[[139 124 141 126 131 131 134 128 135 133 131 114 135 131 116]
 [136 122 131 115 129 140 142 120 134 128 133 120 123 124 105]]
|
[[136 122 131 115 129 140 142 120 134 128 133 120 123 124 105]]

[[127 128 122]
 [139 131 129]
 [137 131 117]
 [125 131 123]
 [120 127 138]
 [118 126 123]
 [111 126 134]
 [143 129 133]
 [101 131 129]
 [135 125 124]
 [110 128 119]]
|
[[139 131 129]
 [125 131 123]
 [118 126 123]
 [143 129 133]
 [135 125 124]]

[[132 124 111 124 128 135 130 134]
 [133 122 122 105 135 135 135 131]]
|
[[133 122 122 105 135 135 135 131]]

[[151 123 119 126 130 120 139 125 126 123]
 [151 139 136 111 157 134 132 145 156 126]
 [151 127 111 124 131 116 151 127 118 116]
 [151 120 124 126 131 126 123 129 131 129]]
|
[[151 139 136 111 157 134 132 145 156 126]
 [151 120 124 126 131 126 123 129 131 129]]

[[146 136 128 132 124 121 122 122 119 119 121 124 123]
 [122 124 125 130 133 133 135 138 137 137 140 139 131]
 [132 123 126 127 126 129 129 127 124 125 121 122 125]
 [132 123 123 127 126 125 128 125 129 127 127 128 127]
 [120 148 145 138 139 137 134 133 131 129 125 124 118]
 [117 115 119 122 125 128 130 133 137 141 145 151 151]]
|
[[122 124 125 130 133 133 135 138 137 137 140 139 131]
 [132 123 123 127 126 125 128 125 129 127 127 128 127]
 [117 115 119 122 125 128 130 133 137 141 145 151 151]]

[[114 126 119 138]
 [115 119 110 141]
 [115 131 111 137]
 [116 130 110 136]
 [128 122 119 135]
 [116 116 109 151]
 [126 117 110 146]
 [117 127 120 150]
 [122 121 115 137]
 [117 120 111 134]]
|
[[115 119 110 141]
 [116 130 110 136]
 [116 116 109 151]
 [117 127 120 150]
 [117 120 111 134]]

[[118 126 124 132 144 152 141 147 138 136 116 114 110 107 107]
 [118 109 105 116 127 122 129 136 154 145 143 134 136 129 114]]
|
[[118 109 105 116 127 122 129 136 154 145 143 134 136 129 114]]
---
[[118 119 127 123]
 [114 128 123 116]
 [123 115 119 107]
 [106 124 144 135]
 [114 127 122 105]]
|
[[118 119]
 [114 128]
 [123 115]]

[[136 129 121 127]
 [131 155 123 118]
 [122 125 133 142]
 [132 131 123 129]]
|
[[136 129]
 [131 155]
 [122 125]]

[[109 147 151 137 124]
 [120 143 156 144 141]
 [142 120 146 116 132]
 [137 141 106 123 120]
 [147 135 121 121 112]]
|
[[109 147]
 [120 143]
 [142 120]]

[[139 115]
 [115 141]
 [125 135]
 [151 102]]
|
[[139 115]
 [115 141]
 [125 135]]

[[151 141 148]
 [140 102 155]
 [142 136 139]
 [139 107 145]]
|
[[151 141]
 [140 102]
 [142 136]]

[[130 139 118 127]
 [152 129 139 134]
 [139 143 109 128]]
|
[[130 139]
 [152 129]
 [139 143]]

[[132 134 137 124 123]
 [104 113 110 118  99]
 [131 131 133 126 125]
 [110 117 116 120 108]
 [132 134 138 124 122]]
|
[[132 134]
 [104 113]
 [131 131]]

[[126 131 127 111 122]
 [132 127 130 131 130]
 [127 103 120 134 122]
 [129 123 124 135 129]]
|
[[126 131]
 [132 127]
 [127 103]]

[[127 125 110]
 [117 141 105]
 [124 141 106]]
|
[[127 125]
 [117 141]
 [124 141]]
---
[[126 137 127 144 133]
 [134 136 123 134 132]
 [144 133 136 120 108]
 [125 141 130 150 131]]
|
[[137 127]
 [136 123]]

[[141 132 106 130]
 [143 150 133 130]
 [126 129 126 118]
 [130 131 133 140]]
|
[[132 106]
 [150 133]]

[[128 129 127 126]
 [128 128 128 128]
 [127 128 128 127]
 [124 123 107 125]
 [106 115 126 126]]
|
[[129 127]
 [128 128]]

[[127 131 124 125 118]
 [132 147 127 127 148]
 [129 140 123 124 128]
 [136 104 130 137 143]
 [130 136 133 126 155]]
|
[[131 124]
 [147 127]]

[[140 115 111]
 [147 107 114]
 [109 139 137]
 [103 132 137]
 [154 111 108]]
|
[[115 111]
 [107 114]]

[[137 127 146 136]
 [151 103 115 119]
 [146 110 117 111]
 [136 132 126 132]]
|
[[127 146]
 [103 115]]
---
[[121 134 151 111 118 114 132]
 [147 138 116 133 118 103 112]
 [131 120 107 152 151 148 130]]
|
[[147 138 116 133 118 103 112]]

[[103 147 128 128 129 146 119 131 107 124 104 113 133 125 128]
 [149 111 123 139 121 106 137 133 150 128 146 145 137 122 122]
 [135 122 119 136 118 118 137 132 137 129 133 135 135 120 119]
 [121 132 116 134 117 131 135 131 124 130 120 125 134 119 117]
 [138 118 109 140 110 115 147 133 141 133 135 138 136 116 110]
 [145 116 151 130 143 111 112 133 144 118 144 141 136 133 146]]
|
[[149 111 123 139 121 106 137 133 150 128 146 145 137 122 122]
 [121 132 116 134 117 131 135 131 124 130 120 125 134 119 117]
 [145 116 151 130 143 111 112 133 144 118 144 141 136 133 146]]

[[113 130 140]
 [136 120 131]
 [133 123 135]
 [134 124 128]
 [138 127 127]
 [122 109 123]
 [135 116 125]
 [142 119 127]
 [131 102 129]]
|
[[136 120 131]
 [134 124 128]
 [122 109 123]
 [142 119 127]]

[[124 108 133 149 112 121 124 124 155 136 108 122 121 121 116]
 [121 125 132 150 119 121 131 136 144 147 126 122 127 114 130]
 [120 124 136 136 127 132 127 134 133 138 124 124 122 123 118]
 [123 119 143 128 132 131 136 142 130 128 127 119 122 124 118]
 [121 126 135 139 128 128 130 137 130 142 127 123 126 121 124]
 [118 129 134 141 125 130 128 135 135 144 127 125 124 119 123]]
|
[[121 125 132 150 119 121 131 136 144 147 126 122 127 114 130]
 [123 119 143 128 132 131 136 142 130 128 127 119 122 124 118]
 [118 129 134 141 125 130 128 135 135 144 127 125 124 119 123]]

[[137 117 117 123 135 102 105]
 [123 129 124 125 125 126 110]
 [123 131 137 131 126 143 139]
 [122 132 126 126 122 130 120]
 [118 139 134 131 121 151 142]
 [127 127 116 122 125 114 107]
 [131 124 122 124 127 115 117]
 [125 132 140 132 126 143 143]
 [128 130 128 131 129 130 137]
 [127 127 111 122 126 114 106]
 [119 134 126 126 123 138 120]]
|
[[123 129 124 125 125 126 110]
 [122 132 126 126 122 130 120]
 [127 127 116 122 125 114 107]
 [125 132 140 132 126 143 143]
 [127 127 111 122 126 114 106]]

[[117 145 119 145 144 111 126 126 143]
 [140 113 139 115 111 140 135 132 111]
 [146 101 104 140 115 137 110 122 124]
 [126 131 141 129 135 120 131 118 134]
 [148 112 117 130 117 140 114 126 123]
 [140 121 131 113 112 146 139 138 108]
 [111 156 141 124 145 114 151 134 137]
 [122 130 132 127 122 126 124 132 125]
 [112 138 124 151 146 115 123 124 140]]
|
[[140 113 139 115 111 140 135 132 111]
 [126 131 141 129 135 120 131 118 134]
 [140 121 131 113 112 146 139 138 108]
 [122 130 132 127 122 126 124 132 125]]

[[122 121 117]
 [140 113 122]
 [100 118 119]]
|
[[140 113 122]]

[[130 109 128 123 158]
 [143 101 116 138 122]]
|
[[143 101 116 138 122]]
